In the rows, 128 means zero.
Families of rows that turns and mirrors carry onto each other, the same ones carrying the whole set onto itself: the rest of each named row's family, in list order
5 families of 8 rows
dom: [153  80 131 125 132 134 161 129]
zab: [135 126 143 110 121 144 118 122]
Mesig: [134 120 146 111 121 156 118 134]
kaso: [153 120 145 101 125 136 118 136]
zikul: [132 105 156 131 118 139 145 156]
raduk: [147  92 144 134 123 137 135 161]
Nalav: [162  94 130 117 132 119 135 114]
muva: [164 106 135 107 138 129 124 140]
dul: [133 109 134 113 118 147 141  99]
gop: [162 103 135 113 130 134 116 145]
vop: [121  97 148 136 113 147 153 117]
nubeb: [126 105 151 130 118 157 136 150]
zup: [160  96 126 105 134 135 140 110]
pes: [164  91 130 108 134 128 133 119]
zed: [132 109 140 116 125 135 142  96]
pigu: [149  77 139 133 129 131 158 136]
botek: [135  82 147 132 114 136 161 124]
voz: [131 131 142 113 122 151 127 130]
sode: [138 109 136 119 117 132 131  98]
Gede: [118 112 153 135 116 147 141 139]
mudaz: [162  79 138 116 126 126 152 123]
nit: [139 119 141 114 116 147 112 130]
fabo: [137 111 138 109 117 143 128  99]
nov: [147  93 146 132 132 132 147 158]
Dez: [126  93 140 133 117 145 162 118]
nubag: [149  85 140 129 136 122 161 121]
sop: [159 101 146 116 131 128 135 158]
Ritil: [151 101 140 125 137 136 146 161]
defub: [125 108 149 136 110 148 132 144]
Fale: [124  98 144 139 112 134 150 112]
mupep: [126 124 155 118 112 147 129 136]
Tezi: [156  98 136 102 121 133 135 102]
zilel: [151  94 145 124 133 146 137 162]
luzab: [126  96 146 135 123 135 161 112]
befid: [159 116 134 104 137 137 126 142]
Zuguz: [148  81 139 137 126 122 155 128]
didig: [157  98 133 111 137 124 143 107]
dani: [123 114 149 133 122 149 147 150]
Nufo: [158 107 140 107 134 146 118 145]
mesik: [129 102 146 119 107 143 145 102]

The rest of the family of dul: dom, zup, voz, Dez, Ritil, befid, dani
The rest of the family of pes: zab, muva, vop, pigu, Gede, fabo, nov
The rest of the family of kaso: zikul, botek, mudaz, sop, mupep, Tezi, mesik

Families of rows that turns and mirrors carry onto each other, the same ones carrying the whole set onto itself: the rest of each named row's family, in list order
5 families of 6 rows
gamug: [101 190 144 106 118 129 115 152 131 146 134 154 153 110 108 124 139]
muso: [112 192 156  95 135 137 112 136 138 149 120 149 145 105  96 119 135]
lebit: [108 173 166 110 133 140 116 125  94 148 110 164 151  91 127 119 132]
Tinor: [118 185 139 152 129 131 110 135 144 126 124 142 149  99 127 114 124]
vize: [129 150 151 158 138 138 116 121 119 141 118 152 142 123 123 138 103]
giral: [117 179 141 142 142 140 125 126 151 110 116 158 139  96 125 127 111]
Bota: [113 171 140 140 140 148 132 140 150 119 118 159 136  94 129 126 104]
sibur: [101 176 130 129 118 146 144 120 119 120 128 141 137 126 139 127 110]
pudo: [117 154 152 149 149 151 125 116 132 139 120 155 126 135 128 126 116]
kebut: [121 151 160  87 125 116 117 125 111 142 116 159 144 118 114 141 113]
vero: [124 168 165 131 134 131 111 138 105 158 116 171 155  90 111 131 124]
Vopo: [121 178 136 137 126 147 109 143 150 123 127 149 127 107 118 113 104]
raz: [ 98 173 163  95 133 145 115 137 128 136 119 151 137 118 105 123 156]
nevo: [130 153 143 156 139 152 125 117 112 136 120 144 120 108 118 130 122]
pepen: [109 169 132 124 132 136 139 112 132 135 121 116 138 122 122 131 103]
Lir: [113 175 153  95 123 120 123 147 126 134 114 156 136 119 101 124 149]
Befab: [104 152 162  85 135 129 124 129 123 141 114 161 152 112 111 151 108]
nubem: [108 174 128 129 116 135 132 120 129 125 132 133 141 140 115 143 119]
tulev: [110 157 153 101 132 127 128 120 112 159 130 151 153 129 104 156 120]
sekid: [123 174 169 111 129 124 110 130 102 151 103 161 148 100 117 109 136]
mam: [113 159 144 153 147 136 135 108 123 147 123 151 125 126 117 121 105]
tiner: [ 99 181 158  99 129 144 117 149 125 139 119 169 137 124 101 125 146]
rofa: [116 162 151  92 128 134 140 133 105 144 116 144 143 107  98 154 119]
mig: [111 154 164  88 130 140 119 127 114 128 112 166 144 110 104 154 112]
Semub: [106 168 173 107 127 143 113 136  99 146 106 157 152  96 127 112 121]
gaz: [113 172 134 152 144 130 129 130 146 124 125 160 129  92 114 121 116]
vus: [ 99 177 121 131 120 131 138 119 127 128 140 146 129 120 125 124 102]
Gafid: [100 177 130 122 126 150 140 109 129 130 138 138 135 122 142 122 111]
Fisit: [120 166 148 149 149 159 136 111 129 138 115 159 124 129 117 132 115]
vusob: [125 156 169 111 133 144 109 142 100 162 126 161 137  96 121 120 122]

The rest of the family of Lir: kebut, sekid, mam, gaz, vus
The rest of the family of Tinor: gamug, vize, vero, nubem, tulev
The rest of the family of rofa: muso, Vopo, nevo, pepen, vusob
The rest of the family of Bota: raz, mig, Semub, Gafid, Fisit

Families of rows that turns and mirrors carry onto each other, the same ones carrying the whole set onto itself: the rest of each named row's family, in list order
8 families of 4 rows
Gedu: [126 145 111 132 148 115 153 127 122 114 102 128 129]
roka: [129 119 127 110 127 127 136 157 113 123 161 122 140]
Zemo: [114 134 118  96 123 139 124 146 112 109 144 150 115]
veg: [127 126 109 140 144 127 144 158 116 129 115 122 147]
Bala: [116 138 141 115 144 117 130 130 103  96 139 130 111]
Fup: [107 132 118 145 127 149 161 154 114 129 129 124 134]
damim: [122 143 107 130 141 113 157 155 120 141 147 124 144]
Goki: [141 163 115 123 136 130 158 132 139 129 115 132 131]
vodo: [105 150 119 140 133 137 171 129 119 117 117 130 119]
dar: [108 157 123 135 155 105 147 132 108 113 127 131 116]
lazu: [111 136 138 122 122 145 156 122 115  99 125 130 110]
Bog: [122 158 115 117 144 102 162 122 123 119 135 131 123]
baze: [110 135 103 114 128 139 130 167 113 132 145 147 131]
Rog: [109 157 109 103 133 124 140 128 118 110 130 154 108]
botat: [127 125 124 123 111 148 120 156 106 119 127 130 111]
rit: [112 118 136 126 117 158 147 147 110 110 137 125 124]
poban: [119 155 114 121 128 124 138 145 135 146 155 115 139]
sego: [124 154 130 102 122 123 132 122 134 122 154 119 121]
tokeg: [118 159 106 139 128 127 144 136 115 126 106 136 105]
dodip: [134 108 128 119 132 138 128 153 112 108 125 121 138]
lupa: [117 122 137 125 140 128 124 159  99 113 149 124 128]
sovol: [147 149 132 103 126 138 145 123 136 110 122 132 122]
sim: [121 140 105 143 122 140 135 163 110 139 119 130 121]
pebez: [110 141 118 143 151 116 141 161 105 130 139 125 135]
Kapet: [124 143 128 107 119 131 126 142 132 132 162 115 133]
pif: [143 144 115 127 131 143 147 157 135 139 127 127 145]
kimef: [105 158  94 122 137 125 146 150 120 132 131 151 125]
nogoz: [148 131 131 107 121 151 133 149 131 121 134 126 136]
Pago: [119 166 117 115 130 115 144 124 138 134 147 119 126]
zoge: [133 127 131 112 137 126 136 121 117  93 112 128 120]
Miza: [130 134 135  96 129 117 142 123 117 102 150 128 119]
Nebe: [125 144 125 118 117 135 130 128 110 106 114 136  95]

The rest of the family of Pago: poban, sego, Kapet
The rest of the family of dar: Bala, lupa, pebez
The rest of the family of Zemo: baze, Rog, kimef
The rest of the family of pif: Goki, sovol, nogoz

Families of rows that turns and mirrors carry onto each other, the same ones carrying the whole set onto itself: the rest of each named row's family, in list order
4 families of 8 rows
nivo: [124 119 111 120 154 128 129 150 135 120 128 105]
Piru: [119 127 111 131 133 119 104 118 113 136 115 128]
luga: [114 139 148 129 126 109 120 144 139 118 151 117]
fonak: [145 132 144 121 134 144 106 138 124 133 108 117]
pebe: [135 116 120 142 119 153 146 117 119 117 114 123]
buti: [118 139 137 147  96 126 133 118 120 122 128 138]
rugen: [149 142 151 133 123 137 110 137 129 133 114 116]
Rab: [139 115 112 131 127 149 136 118 117 129 104 123]
bazir: [148 120 112 133 129 151 142 121 124 117 112 130]
dipil: [117 115 117 117 155 120 121 146 130 116 128 105]
bivo: [127 137 148 141  99 133 126 113 122 127 128 137]
gara: [139 114 106 134 133 154 141 124 125 118 119 126]
Girog: [107 117 110 134 117 117 147 119 135 120 141 126]
dabos: [134 128 147 129 121 140 153 146 142 110 141 114]
par: [111 134 119 120 131 111 101 119 117 130 113 120]
pega: [126 106 114 117 156 127 131 133 135 123 122 109]
fune: [117 138 139 119 134 107 110 145 137 130 142 119]
rola: [103 122 114 129 121 112 138 117 117 115 143 130]
fabib: [126 148 145 145  99 132 124 130 121 124 134 130]
seto: [129 114 139 132 123 136 146 149 140 114 154 119]
Savun: [134 116 122 113 155 133 122 144 137 125 128 105]
gik: [107 124 116 140 121 114 149 125 132 112 147 124]
tekig: [146 138 149 126 136 141 109 144 122 128 115 116]
tiz: [144 128 145 124 125 140 144 149 141 110 145 114]
Les: [140 122 139 140 122 149 152 144 139 116 144 122]
Magog: [105 136 148 128 124 108 114 143 131 129 143 111]
segab: [114 140 153 127 118 103 115 139 131 129 136 116]
mito: [123 142 119 129 131 122 109 114 115 132 103 124]
pek: [103 113 109 127 130 123 146 126 127 114 142 125]
pamov: [135 140 141 143  99 138 134 116 125 131 128 135]
rovub: [148 133 143 131 132 147 118 147 138 132 112 111]
diran: [108 126 114 135 127 119 113 114 114 136 111 127]

The rest of the family of Piru: nivo, bazir, bivo, Girog, dabos, tekig, Magog
The rest of the family of Savun: luga, buti, rugen, Rab, par, Les, pek
The rest of the family of pamov: fonak, dipil, gara, gik, tiz, segab, diran

Families of rows that turns and mirrors carry onto each other, the same ones carrying the whole set onto itself: the rest of each named row's family, in list order
4 families of 4 rows
V: [125 123 113 127 138 148 121 119 128 130 126 150 130 120 126 115 113 130
  95 125 138 137 129 111 140 138 118 134 122 121 103 140 121 110 131]
W: [121 144 127 108 134 124 145 130 132 141 117 129 115 130 128 114 143 140
 148 133 171 105 138 140 129 114 135 118 149 129 150 124 108 145 126]
G: [124 115 136 103 121 121 165 144 126 127 137 108 138 116 133 107  98 121
 132 142 122  98 123 142 115 147 143 116 131 112 123 147 101 130 138]
Z: [115 136 133 112 135 138 155 136 136 148 113 123 123 128 129 115 147 147
 159 148 166 107 132 147 125 114 145 120 150 119 137 127 108 143 125]
C: [124 125 105 138 141 154 123 123 140 126 123 139 133 111 126 110 112 121
 107 137 137 137 123 110 145 139 111 122 124 129 110 144 110 113 141]
B: [128 115 141  99 123 117 166 132 133 128 120 113 144 120 135 105 101 126
 124 147 130  89 124 142 124 152 117 122 123 112 123 148  93 122 139]
S: [114 111 117 145 108 124 109 110 124 144 109 117 134 118 128 133 157 165
 126 128 117 130 131 142 114 112 118 121 120 121 141 144 109 124 126]
D: [118 110 123 135 114 122 106 111 130 150 112 119 127 115 137 121 150 167
 116 127 113 136 128 128 124 101 130 124 115 127 136 130 100 135 126]
M: [116 143 139 111 138 131 161 133 133 144 120 119 120 131 132 121 150 143
 150 147 165 101 133 145 137 128 134 124 130 137 143 131  99 146 114]
L: [128 117 108 143 138 145 121 120 125 134 119 139 139 121 120 105 117 144
 102 131 141 131 118 106 146 139 114 132 118 123  94 139 113 114 128]
Y: [112 110 130 146 110 118 117 114 112 154 107 118 129 127 140 132 156 162
 124 136 115 134 120 132 118 107 126 120 119 118 136 126  98 124 128]
R: [110 117 115 149 123 117 105 110 124 137 102 128 130 115 130 128 140 165
 124 135 111 132 122 134 114 105 124 122 122 115 144 141 102 127 129]
E: [132 113 136 115 112 119 168 135 129 128 135 107 151 114 134 103 110 127
 137 142 127  93 114 141 121 147 131 106 134 112 112 145  95 123 138]
K: [128 119 105 143 142 141 121 118 125 121 122 133 124 113 124 121 117 128
 107 139 134 133 125 113 140 143 115 123 126 129  99 143 116  97 129]
H: [131 110 137 104 118 124 163 136 130 119 127 110 146 124 126 105 111 131
 125 144 122  97 120 159 126 150 130 114 116 105 112 147  98 116 131]
A: [114 148 142 108 140 128 152 126 143 141 113 133 117 124 134 119 145 132
 149 146 161 104 124 141 138 118 138 119 137 122 144 122  94 146 117]

The rest of the family of G: M, L, R
The rest of the family of B: Z, D, K

